In the rows, 128 means zero.
Each path below is one point turned by a fixed rotation once a step. After each direction that follows a path, write how fast that rotation turns it, in degrees each step (0 if it stays still).
Each turn is a multiple of 5 degrees from 10 to 175, or 0.
Each row of a path follows its step; steps can be skipped.

step 0: [136 133 115 124 126 131 131 129 129 129 134 131 136 134 124 124 122 125
 124 122 125 126 120 131 123 125 135 123 125 121 126 126 118 130 120 132
 133 133 136 129 132 119 126 132 119 126 123 122 123 126 131 125 126 132
 135 123 133 123 121 128 134 131]
step 2: [127 131 123 125 133 141 120 126 126 129 127 126 133 135 136 125 124 125
 125 142 130 131 133 127 132 131 125 123 134 125 124 126 124 119 132 123
 135 119 124 125 126 122 135 119 123 131 129 133 123 133 118 126 132 135
 129 122 125 131 128 130 127 131]
step 5: [124 131 129 120 125 125 127 132 140 130 127 127 125 122 122 124 124 135
 140 130 126 138 134 119 125 125 124 126 123 124 126 124 129 124 128 130
 125 118 126 127 131 124 135 125 127 120 130 131 117 136 129 125 124 128
 131 129 135 119 126 137 129 136]
step 7: [134 129 119 141 131 131 139 129 136 123 129 121 128 129 135 132 121 124
 128 128 124 126 128 132 125 139 121 130 134 123 129 119 127 126 126 134
 124 125 127 124 120 122 123 135 126 126 133 128 127 128 131 133 120 132
 125 130 121 117 126 126 132 133]
step 13: [128 128 121 129 135 126 135 138 133 133 134 126 128 135 128 131 125 133
 125 125 119 130 130 126 127 124 123 130 127 122 127 127 119 128 120 130
 132 135 136 134 126 118 123 135 128 124 128 124 111 128 119 132 120 133
 128 126 125 123 129 129 129 126]
step 14: [126 133 122 129 136 139 138 131 131 130 120 128 119 125 134 123 134 133
 128 132 127 133 125 130 127 132 126 122 131 127 135 125 133 125 139 128
 130 120 124 123 125 120 131 131 119 127 132 131 129 140 121 120 128 118
 124 125 131 129 130 132 129 125]
step 17: [131 134 126 124 137 129 132 129 128 131 129 123 127 133 128 128 129 124
 137 128 125 140 135 127 124 127 121 121 136 125 126 127 130 127 114 130
 129 124 130 131 133 131 126 126 129 121 134 124 130 132 132 115 123 136
 126 129 137 129 141 131 134 132]
Speeds:
[127 130 127 126 127 129 129 129 129 127 130 125 127 128 126 123 130 127
 128 128 128 128 129 129 129 129 128 127 128 128 127 129 130 125 128 127
 127 126 129 129 129 126 129 127 130 128 128 126 128 129 128 126 131 127
 128 127 127 128 129 128 128 129] : 120
[129 127 128 129 128 128 128 129 125 129 127 128 127 126 129 128 128 128
 127 128 128 130 125 129 127 129 127 127 129 128 127 130 128 132 126 127
 128 128 129 126 127 128 127 127 130 126 129 127 131 131 129 124 128 126
 127 128 126 129 129 129 127 128] : 135
